[[138 121 136 103 115 113 138 141 126 131 119 111 114 124 142]
 [130 128 129 121 132 132 129 131 128 113 131 121 124 120 122]
 [127 128 130 124 131 126 126 126 130 129 132 131 132 124 135]
 [127 132 127 131 136 129 120 121 131 124 126 130 130 123 121]
 [125 138 135 105 114 110 124 128 123 130 116 117 125 128 127]
 [140 135 121 124 128 124 119 135 134 115 118 122 136 123 138]
 [126 122 130 131 120 134 135 130 126 129 131 125 129 129 127]
 [134 135 123 112 128 113 132 120 131 128 130 135 119 134 139]
 [129 118 127 128 128 128 133 133 135 130 129 135 128 134 123]
 [122 126 131 112 141 136 113 141 136 122 129 125 129 126 123]
 [141 140 128 128 136 131 115 123 128 112 123 143 115 121 121]]: 123

[[153 107 153 107 106 153 153 154]
 [137 123 137 123 123 137 137 137]
 [111 149 111 149 150 111 110 110]
 [126 133 126 134 134 126 126 126]
 [121 138 121 139 139 121 121 121]
 [138 122 138 122 122 138 138 138]
 [116 143 116 143 144 116 116 116]
 [142 119 141 118 118 142 142 142]
 [154 107 153 106 106 154 154 154]
 [146 114 146 114 113 146 147 147]]: 154

[[128 129 129 126 131 130 128]
 [128 128 128 127 127 128 129]
 [126 127 127 128 129 128 129]
 [126 126 126 126 130 127 126]
 [128 129 129 127 127 127 129]
 [128 127 129 127 129 128 128]
 [122 141 112 115 145 121  98]
 [127 126 129 129 127 126 128]
 [129 133 128 129 128 127 127]
 [121 124 143 136 150 115 127]
 [129 127 125 127 126 128 128]
 [129 131 130 128 129 129 128]]: 128

[[134 132 134 124 129 126 142 148 149 114 142 123 126 129 126]
 [122 120 127 118 117 112 131 127 141 123 133 125 121 127 131]
 [120 136 135 129 128 120 141 110 129 130 118 133 120 122 143]
 [141 126 126 139 127 147 132 137 145 143 123 110 119 127 141]
 [120 124 154 135 127 130 114 144 123 134 132 134 120 121 133]
 [116 120 120 133 115 155 125 132 131 138 133 129 109 133 139]
 [114 122 128 140 122 121 145 110 120 114 120 120 123 136 131]]: 139

[[145 146 147 144 138 126 130 128 127 128 126 130 128 133 137 140]
 [135 140 146 148 147 144 137 133 130 129 129 128 128 128 129 131]
 [127 127 128 129 130 128 136 140 145 149 146 143 136 133 131 128]
 [133 138 144 148 148 146 140 135 131 130 129 128 128 128 129 129]
 [129 130 129 131 135 145 146 148 148 140 137 132 129 128 127 129]
 [139 132 130 131 129 123 129 127 128 129 131 140 143 149 150 144]
 [149 148 140 136 131 132 127 127 129 127 129 130 132 136 141 148]
 [137 134 128 128 127 133 127 128 131 131 138 142 147 148 145 143]]: 148

[[106 149 106 150 150 106 106 106 151 151 107 151 106 149]
 [152 104 152 104 104 151 152 152 104 104 152 104 152 104]
 [151 105 151 105 105 151 151 151 104 104 151 104 151 105]
 [150 106 150 105 105 150 151 151 105 105 150 105 151 106]
 [105 152 105 152 152 105 104 105 152 152 105 152 104 152]
 [106 150 106 151 151 106 105 106 151 151 106 151 105 150]]: 152

[[120 122 127 142 131 137 124 132 133 113 139 119 146]
 [114 131 130 110 136 127 128 139 121 149 128 143 123]
 [132 137 127 113 132 123 112 142 114 125 117 139 136]
 [140 142 144 131 129 144 137 114 111 119 138 145 139]
 [129 123 131 134 126 134 127 144 119 116 131 140 149]
 [124 132 134 144 149 127 127 132 118 134 139 141 130]
 [118 142 127 109 128 125 143 128 127 147 127 128 136]
 [123 149 128 114 134 106 127 133 114 142 133 123 123]
 [131 128 141 122 115 133 126 133 122 115 108 125 137]]: 123

[[120 120 136 120 136 136 120 120 120 136 136 120 136 120 136]
 [128 128 128 128 128 128 128 128 128 128 128 128 128 128 128]
 [126 126 130 126 130 130 126 126 126 130 130 126 130 126 130]
 [106 106 149 106 150 150 106 106 106 150 150 106 151 106 150]
 [126 126 130 126 130 131 126 125 125 130 131 126 131 125 130]]: 150
---
[[101 157 156 155  99]
 [102 157 156 155 100]] >> 102

[[143 121 144 124]
 [115 125 123 150]] >> 124

[132 104 130 121 157 132] >> 104

[[136 113 116 100 135 143 126]
 [133 142 114 128 127 132 125]] >> 114

[[127 146 111 116 115]
 [130 151 122 127 114]] >> 130

[[110 153 153 152 103]
 [136 116 116 117 140]] >> 136

[106 106 107 150 149] >> 106

[[120 120 136 136 136]
 [102 103 154 153 155]] >> 102

[101 101 102 155 154] >> 101

[[111 149 149 111]
 [106 154 154 106]
 [127 132 132 127]] >> 106
---
[[109 116 114 147 111 140 141]
 [149 137 143 111 149 123 116]] ⇒ 149

[[129 129 133 143 125]
 [128 123 114 101 130]] ⇒ 128

[[152 152 108 102]
 [134 134 123 122]] ⇒ 134

[[144 102 106 146 152 108 109]
 [146  99 104 148 155 106 107]] ⇒ 146

[[154 149 110 104 148 147]
 [152 148 111 106 146 146]] ⇒ 152

[[126 141 143 112 148]
 [117 155 136 102 132]] ⇒ 117

[[143 102 144 102 132]
 [142 101 145 100 130]] ⇒ 142

[[117 108 120 129 133 151 146]
 [122 112 120 119 132 155 154]] ⇒ 122

[[113 107 142 114 112 142]
 [145 149 111 146 147 112]] ⇒ 145
---
[[130, 111, 134, 106, 100, 119],
 [128, 104, 134, 110, 100, 119],
 [145, 131, 143, 123, 131, 142]] -> 106

[[121, 122, 134, 143, 131, 108, 122],
 [126, 141, 116, 101, 123, 146, 130]] -> 131

[103, 141, 142, 130, 127] -> 142

[[125, 138, 113, 104, 136],
 [151, 139, 134, 149, 121],
 [106, 118, 122, 107, 136]] -> 113

[113, 156, 119, 136, 110] -> 119

[156, 107, 151, 150, 108] -> 151

[130, 152, 141, 110, 111, 124, 108] -> 111
---
array([[113, 108, 148, 112, 108, 141, 143],
       [145, 154, 106, 149, 150, 111, 112],
       [147, 152, 107, 147, 151, 113, 112]]) ans = 113, 112

array([[126, 133, 127, 134, 158, 151],
       [130, 122, 126, 155, 115, 117],
       [128, 127, 129, 125, 138, 131]]) ans = 126, 131

array([112, 106, 150, 110, 107, 142]) ans = 112, 142

array([149, 138, 132, 107, 153, 155, 150]) ans = 149, 150

array([[104, 145, 111, 109, 141, 144],
       [150, 107, 146, 150, 112, 111],
       [152, 108, 145, 147, 112, 112]]) ans = 104, 112

array([149, 105, 103, 147]) ans = 149, 147

array([[148, 155, 124, 108, 133],
       [147, 155, 124, 108, 133]]) ans = 148, 133

array([114, 107, 146, 110, 110, 142, 141]) ans = 114, 141

array([112, 105, 147, 111, 108, 145, 139]) ans = 112, 139

array([[149, 126, 140, 120],
       [149, 126, 141, 120]]) ans = 149, 120
---
[[119, 128, 126, 144, 124, 127],
 [125, 126, 106, 113, 144, 123],
 [130, 121, 111, 121, 141, 122]] yields 127, 130

[133, 148, 118, 138, 152, 135] yields 135, 133

[113, 153, 126, 130, 137, 147] yields 147, 113

[[137, 106, 109, 102],
 [140, 123, 136, 129],
 [135, 146, 125, 134]] yields 102, 135

[110, 139, 131, 153, 109] yields 109, 110

[[131, 128, 132, 130, 122, 114],
 [123, 132, 133, 136, 123, 125],
 [126, 144, 143, 110, 98, 105]] yields 114, 126

[[107, 126, 143, 117, 156],
 [123, 146, 123, 150, 123],
 [133, 132, 127, 131, 111]] yields 156, 133

[105, 131, 142, 132, 132, 115] yields 115, 105
---
[[110 135 147 137 105 134 129]
 [128 122 123 155 155 151 123]
 [143 125 145 122 118 114 150]] | 128

[[114 101 118 144 119 130 141]
 [133 133 110 138 123 127 127]] | 114

[[109 140 121 150 149 115]
 [116 132 121 145 143 121]
 [151 126 136 137 108 145]] | 116

[[135 109 112 116 135 152]
 [116 125 115 139 129 121]
 [132 105 105 119 136 151]] | 116

[[137 147 148 137 107 132]
 [152 110 132 151 115 132]] | 137

[[101 151 145 152 103]
 [119 135 129 135 117]] | 101
---
[[115 134 102 132 105 118]
 [133 121 127 128 135 129]
 [133 112 116 119 132 136]]
134

[[122 117 108 116 116 129 116]
 [138 126 112 120 136 107 129]
 [130 116 128 139 103 126 130]]
117

[[149 107 143 120 136]
 [151 104 146 121 138]
 [107 149 113 135 119]]
107

[[130 115 113 132 114 121 134]
 [123 131 132 118 134 130 117]
 [124 111 112 124 106 135 123]]
115

[[154 109 108 105 145 146]
 [153 100 111  99 145 152]
 [157 110 106 102 151 150]]
109

[[128 146 104 149]
 [110 132 152 122]
 [156 140 104 110]]
146

[[147 124 135 108 132]
 [128 128 128 128 130]
 [123 153 149 130 131]]
124

[[101 128 130 126 135 130 103]
 [152 123 128 139 124 134 152]
 [115 109 124 128 121 134 155]]
128

[[151 102 149 154 152 101]
 [118 144 117 118 116 140]
 [120 139 114 114 111 146]]
102

[[130 150 130 103]
 [119 123 133 128]
 [122 128 131 126]]
150
---
102  125  142  120  123  138  133
130  130  149  101  137  113  115
145  138  147  147  114  144  117
ans = 133

120  119  135  138
153  152  108  101
109  109  144  149
ans = 138

119  134  124  139  107
133  125  130  123  139
116  136  123  142  101
ans = 107

155  127  126  149  138  109  133
117  124  131  118  135  131  123
135  124  124  144  124  131  132
ans = 133

150  106  146  132  145  104  109
118  142  114  115  113  140  143
125  129  129  139  131  132  127
ans = 109

107  129  122  115  133
131  117  153  122  148
147  144  106  113  130
ans = 133
